Each path below is one point turned by a fixed rotation once a step. After each direction that follows a path, write how fast that rotation turns it, in degrees per step (0 if it stays still).
Each turn is a multiple of 5 degrees from 10 to 175, or 0.
Each row of a path follows its step; steps can be skipped.
path 1
step 0: [ -9  21 -11  -1 -21   1  27   8  -1 -12  -1  12 -11  12  -8  10   9  17
   1   2  -3   3   5  -6  -2   0  13 -11 -11   7   7 -12  13 -10   0 -22
  -7  -3   4   3 -14  -7  -5 -14  13  -4  -2 -14  15  20   3  -4   7 -12
  18  19]
step 1: [-20   3 -12  -3  12   6  -2  -1   5  -8   1   8 -10 -11   1  -4  -2  -7
 -14   5   9  -6  -7 -19 -12   0  10 -11   1   0  15  -9  11  -9  -3  -9
 -13   1  -8 -14  12 -33   4 -21   2   3  -7  -4  -9   8  28 -14  -9 -17
   9 -13]
step 4: [ -9   7  -7  14   1  15  -3   0  -4  -4  -3  -1   1  -1  13   4  42  17
   4  -4   5   3  -5 -18 -11  -5  16  -9 -14 -13  -7  -5  -1  -6  40   1
  -9   0  -4   7  -3  -2  -1  -4  -6  11  -7  -4 -10  11  16  -3  -2  -3
  -8  -3]
step 7: [  0  10   2   0 -32 -16   2   2  15  -5   2   3  -9   4  -4   2  10  -4
  -8 -11 -10  10 -11   1  -4 -12   5 -27 -14   7 -19 -19  -7  11   3  -1
 -16 -11   1  -5  11   3   2   7  -6   1 -14 -23  -7  17   3 -16  -3 -19
  -9   2]
step 15: [ -2  19  -4   9  -8  -2   1  -5   1  -1  18  12 -21 -20  12   9  -3  -8
   4 -11   5  26  -5   0  -8   0  -2  -1   9 -14 -18 -15 -18  -5  20  -7
 -10   0   2  11  11 -12  -8  -6  -5   6 -24   4   3  -7 -10   0 -22   4
   6   1]
step 16: [ 26  18   0  10   1  -3   0   2   2  -1   3  15 -12  -6   4  -9   1  22
  11  15  16   9  -1   3   3  -4  21 -11  -6   4   1  -4 -12  13  16  13
  21  -9  -2  -4  -4 -10  13  -9 -11  -8  -7   3   0   5   5  -8 -13  -2
  22  25]
step 17: [  2  -1  -7   5   6  17  -3   2 -11  10 -15  12   2 -23  -7   1  25   1
  -9  -1  20  13  -5   1  17   0  -6   4 -11  11  19  12  -4   4   7  -3
  10 -14   6 -10   0 -12  16   3   7 -16 -19   0 -19   2  -2 -21  10 -14
  -2  -3]
step 19: [  0  29   7 -14  -1  -2  -1  11  -6 -15  14   6  -4   3 -13 -15 -13   5
   4 -10  -1   5 -16  -1 -13   4  -4 -25 -21   6   2  10  -3  -6   9  10
   1 -15   6  18   2 -15 -17 -17   1 -18   3 -19  -4 -14  -1  -1  -5   1
   8   6]
Directions:
[ 7 -4 -1 -1  2  2  0 -1 -7  0  0 -3 -3  1 -5 -1 -2 -3  4 -1  3 -3  1  2
 -1  2 -3  2 -3  2 -2 -1  2  2  1 -5 -2 -8  4 -7 -2  4  4  0 -4 -3  0  5
 -2  0  0  3 -3 -4  0  0] -> 100
[ 1  0 -1  1 -4 -8 -2 -4  9  2 -1  0 -5  5  3  2 -1  5  3  3 -1 -3 -1  3
 -5  0 -1  0 -2  2 -2  0  2  0 -2  3  6  0 -1 -1 -4  4  2 -2 -1  0 -3  1
  0  8  0  3  4 -3  1  3] -> 160
[ 5 -2 -1  0  1  3 -1  0  6  2 10  5  3  0  2  6 -3 -2  0 -4  0  0  5  2
 -4  3  0 -8  4 -1 -1  1  0 -1 -3  0  2  2 -1 -3  0 -1 -4 -3 -2 -4 -1 -2
 -2 -3  1  3 -4 -3  1 -3] -> 80
[-3 -4  5  3 -4 -1 -3  3  3 -4  4 -4  5  8  0 -2  1 -2  0 -2 -5  5 -4 -2
  3  5 -3  0 -1 -2 -1  1 -1  2  2  3  2 -3  0 -4 -2  4  1  2 -4 -4  4 -3
  0  1  2 -5 -1  2 -1 -4] -> 25
[ 1  2 -6  4  2 -2 -2  3 -1 -3 -3  3  2  2  5 -5 -4  1  2  1  4 -1 -1 -4
  3  0  5  0  6  2  2  1  2  4  4  4  0 -3  0 -6 -1 -5 -2  0  3 -3  2  2
  0  2  0  4  1  0  4 -7] -> 95
[ 1  6  2 -3  2 -4  2  3  0  4  3 -1 -2  2  0 -3  2  2 -2 -3  2  4  3 -4
  3 -1 -7 -6  0  1  5  0 -1  2 -2 -1  0  5  0 -2 -2  0  8 -2 -2  5  6  3
  1  2  1  5 -3  2  3 -1] -> 140
path 2
step 0: [  8   5   1  17  -6   5   4  -1 -10  11  11   2  -8  -5  -1   6  -3   2
  -8  -3  -6   1  -7 -15  17 -10  -8  16  -5  14  19 -18 -19  -1 -11   5
  -7  -3  19 -21  19 -25   6   0  19   7   2   3   7 -15   0 -22  -5   9
  22   0]
step 2: [-11  15  -4  -9  -1  11 -15  -1  -5  -4   7   1   0  -7  10  30   0  14
   9   6  17   5  15   2  -9  11   5   7 -11   3   7   6   8 -11  23   4
  14  -3  10  -3  -6  10  32  -7  16 -15 -12  14   7 -11  -3  13  -8  -9
 -13   1]
step 5: [ 15  13   9   1   5  -2  10  -8  -2   2   3 -11  -8  -7  -2  31 -18 -12
  -7  14 -15   2  -5 -15 -10  -9  -6  -3   9   6  17   8 -18  19 -12  19
  12 -18   4 -11   2  -6 -16 -18  -8   7   1   2   4 -11  -2  15   3   8
  13   8]
step 7: [-17   3   7  -5  -5 -16  -2   3  -6 -21  -6   4 -11 -10 -10   4  11   2
   5 -14  11   4  -2   0 -16   2   0   8  21  16  -5 -14  -1   2   8  -1
   6   8  22 -13  -7   1  20  -8  23 -16  -8  12   1  -6 -19 -22   1  13
  15  -9]
step 12: [-13   7   1   5 -10  -7  -7 -14  -4  10  11   4  -5 -17 -20   5  -9   4
  -8  -8  -7  -3  16  -6  -4  34 -19   4  10 -10   7   7 -11  10   8   4
   6  -7  25 -13   7   4  -9 -15  15  -7 -11  -9  -4  -2   6  -3 -20  10
  19  -7]
step 13: [ 20   0  23  -9 -10   3 -12 -14  -5   5  18 -15  13  -7   3   5 -21  -2
 -16   3  -9  -3  -3   5 -11   1 -17  -1  -9 -13  22  -1 -22  -5   5   9
  15 -13  -5 -18   9 -16   7  10  13 -11   4  -2  -2  15   0  -3 -12   0
   8   9]
step 14: [  0   5  25 -13 -15   6   0  12   8   6  10  -3  -6   6   6   2 -20   0
  -5  -3   5  -3  -8 -15 -17 -29  -6   0 -14   8  -5   7 -13   1  23  -7
  10   0   6 -13  -2   0  16  11  18  -3  -2   2  20  -9 -21   8  16  14
  -8  -1]
step 19: [-13   6   8   1 -19 -10   6  11  -3   0  12  18  -6   1   7   4   6 -16
  -2  -9   7  12  19 -25 -10   8  13   5  -8  -1  -3   0 -12  31  12  -3
  -3 -23  -6 -15   4  15   6  -7   6   0  -6  10  -1 -15  -9   2  15  -7
  10 -21]
Directions:
[ 1 -2  0  8  1 -4 -4  1  2 -1 -2 -3 -1  1  1 -2  0 -4 -1 -3  0  2 -4  2
  0  6  3  3 -2  2 -3 -2 -4  2  3 -7 -3  4  0 -4 -3  4  2 -5  5  2  0  5
 -4 -3  4  0  4  2 -4 -3] -> 90
[-5 -2 -6  5 -1  1  2 -3 -3  0 -4  1 -2  2  6  3 -1  1 -3 -1 -2 -4 -4 -2
  6  2  1  1 -1  4  1 -3  2  1 -3  1  2  1 -2 -2  2  1  3 -1  3 -5 -2 -7
  1  3 -7 -2  2 -5 -6  0] -> 45
[-3  1 -2  1 -3  3 -6  0 -1  3 -2  3 -5  0 -1  2  1  5 -2  4 -1  0 -2 -8
 -3 -4  2  3  7  6  2  2 -6 -3  2 -3 -1  0  8  4  2  1  1 -1 -3 -1  3  2
  1 -3  1 -1  1  2 -2 -3] -> 155
[-2 -1  5  2  2  3  4  4  0  4  0  5 -3 -2  2  8  4 -4  2 -2 -2 -2  0  3
 -4 -4 -2 -2 -2  4  5 -1  0  0  4  0 -1 -4 -5  3 -6  0 -2  4  2 -2  2  1
  0 -2  0  6  0 -1 -5 -3] -> 85
[-2  6 -3  0 -1  0  6  4 -1  2 -2  5 -1  1 -2 -3  2  0 -4 -3  0 -5  4 -3
 -2  2 -8  2 -1  0  0 -7 -2 -1  2  3 -5  2  2 -3 -1  2  1 -2 -5  7  0  2
 -2  3 -1 -4  3 -2  2  0] -> 95
[ 1 -5  3  4  1  2  0 -2  4 -7  4 -6  3  2  3  3 -2  0  2  3 -2 -4  2  2
  0  2 -1 -2  2  3  1 -4 -2 -4  2  7 -7 -3  5  5  1  0  0 -4  0  2  0  1
  0 -4 -3 -3 -2 -4  1  0] -> 140
[ 0  2  0  3  4 -1  2  0 -2  1  5  8 -2  4  1  6 -1 -3  0  4  4  0 -4  0
  2  1 -5 -4  0  1 -3 -1  8  3  0 -1  4  1 10  0  1  4  1 -2  2 -1 -3  2
  1 -3  3 -2 -1  2  3  1] -> 145
